127  126   87  137   38  243   87  132   72  101  113
127  126   87  137   38  243   87  132   71  101  113
127  126  100  133   67  204   99  130   89  109  117
122  124  163  113  211    6  164  117  178  149  136
122  123  163  112  211    6  163  117  178  148  136
124  124  138  120  154   85  138  122  143  132  129
122  123  163  112  212    6  164  117  179  148  137
123  123  163  113  211    7  163  117  179  148  137
128  126   87  137   39  244   87  132   72  101  114
127  126   86  137   38  243   87  132   72  101  113
123  123  163  112  211    6  163  117  178  148  136
126  125  112  129   95  164  112  127  107  117  121
=> 126

110  322  434  626  378   98  443  421  368  336  434  558  347  289  456
107  466  439  551  409  322  329  286  561  408  524  412  155  344  513
422  395  369  432  571  443  426  476  528  490  426  431  368  456  512
451  796  415  451  452  303  268  342  365  326  768  201  149  155  554
185  473  445  591  502  305  336  354  430  215  506  471  355  564  450
323  620  502  597  414  298  326  235  254  339  440  503  360  194  488
328  320  337  334  534  567  572  308  391  468  312  390  399  379  383
280  556  321  495  461  413  283  349  494  383  439  343  238  402  283
508  425  505  275  348  469  427  608  548  534  371  479  645  422  248
 82  454  435  489  394  283  532  254  335  467  346  526  183  393  536
556  365  312  108  430  419  623  565  603  517  494  375  360  718  356
275  320  473  433  433  173  577  537  538  439  283  577  370  449  327
=> 275

 22  -17   20   25   37  -17  -37  -19   18   25  -13  -18
 12  -28    9   13   32  -28  -22  -28   29   14  -25  -28
-30   10  -28  -34  -43    9   32    9  -21  -33    6   10
 24   19   28   23    8   19  -30   19  -23   22   26   19
  6  -30    2    8   26  -30  -15  -30   32    8  -29  -31
 30    5   32   30   18    6  -42    5   -8   29   18    5
-18   20  -14  -20  -39   20   16   20  -33  -20   21   21
-30  -22  -35  -29  -14  -22   25  -22   15  -28  -30  -22
=> -30

7607  7074  6425  5662  6927  6019  5077  5593
4134  5779  4637  2801  3659  6118  5871  5969
9108  7659  6893  4982  7091  6235  4471  5152
4061  5791  4485  2891  3626  6173  5838  5909
4331  5813  4782  3170  4238  6094  5869  5888
6338  6256  6262  6275  6771  5706  5643  5983
6054  6396  5992  5909  6854  5177  5572  5930
=> 6054

 98  257  375  436  327  529  399  581  353
485  169  283  542  535  182  171  384  407
211  194  463  616  535  352  529  361  820
247  321  572  329  413  414  463  270  513
526  400  414  615  572  612  263  323  594
381  534  438  325  671  288  619  682  597
397  493  375  489  719  615  702  286  606
=> 397

7317  5250  8981  5940  5159  7174  5588  5716  6001  7010  4451  4506  4690  4743  6777
3972  4235  6375  4029  4816  8682  4725  4306  4474  7246  7026  6771  4866  6553  6853
7424  7026  4845  6500  7195  2374  6826  6845  6420  4451  4008  5622  7184  6341  4652
7095  4620  9342  4573  5121  6984  4760  4663  5156  6594  3848  6433  6635  6685  6894
7187  5432  5029  5915  7773  2267  5932  5607  6077  3564  3775  6208  9289  6484  3814
2671  4090  5793  3730  4809  7703  4990  4495  4201  6973  7721  6888  4357  6801  6705
3559  7084  2149  6832  6104  5892  6579  6755  6600  5150  8856  6322  5118  5264  4708
5282  6653  2983  6897  7463  2956  6838  6355  6707  3792  5670  5978  7367  5915  3968
8220  7732  5069  8096  6876  3870  6204  7399  7225  4432  4316  4359  6328  4417  5258
3816  3438  5219  3196  5517  6220  4839  3545  3639  5831  6540  8669  7643  8551  5874
6959  5787  4599  5437  7355  2743  5918  5676  6145  2963  3752  6638  9059  6904  3566
=> 6959

-625   157    32  -919  -712    84  -617   370    41    44    48  -702   132    33   110
 352  -809  -171   301  -425  -818   330  -358  -177  -158  -152  -431  -811  -177  -789
-854    91  -612  -548   288   228  -911  -284  -621  -648  -640   293   113  -622   172
-871   286  -359  -866  -108   306  -855  -105  -364  -356  -354   -97   295  -355   273
-928   202  -451  -704    39   288  -933  -123  -467  -470  -474    53   233  -462   253
 240  -819  -356   516  -107  -778   200  -554  -356  -376  -367  -110  -806  -350  -784
-533    26   128  -807  -881   -18  -513   395   141   152   153  -869     5   122    21
-535    49   155  -692  -760   -21  -543   321   140   138   126  -763    31   161   -22
  18  -427   311  -224  -966  -557    58    21   290   316   320  -973  -455   313  -502
 108  -493   246  -146  -961  -600   162   -89   254   266   270  -954  -515   238  -563
 129  -699  -470   454   155  -654   111  -725  -493  -513  -511   149  -687  -474  -677
=> 129
---
[-26.6  16.0   1.2 -59.2  32.4 -47.7 -26.1] value -26.1
[ -2.1   0.8 -27.7 -52.8  18.9  -0.3 -39.1] value -39.1
[ 11.5 -12.3  56.7  48.2 -34.5] value -34.5
[-23.9 -15.4  50.4   4.2   7.4 -32.2] value -32.2
[ 14.3  61.5 -10.5  29.5 -36.8  50.8] value 50.8
[60.6 14.8  5.6 64.4  0.0] value 0.0
[  8.6  33.8 -51.2  10.2  25.5 -14.3] value -14.3
[-43.7  26.5 -53.8 -19.4  -9.8] value -9.8
[  1.9  10.7 -45.9  22.3] value 22.3
[  0.5  17.8  34.1  36.2 -17.8  61.6  20.8] value 20.8
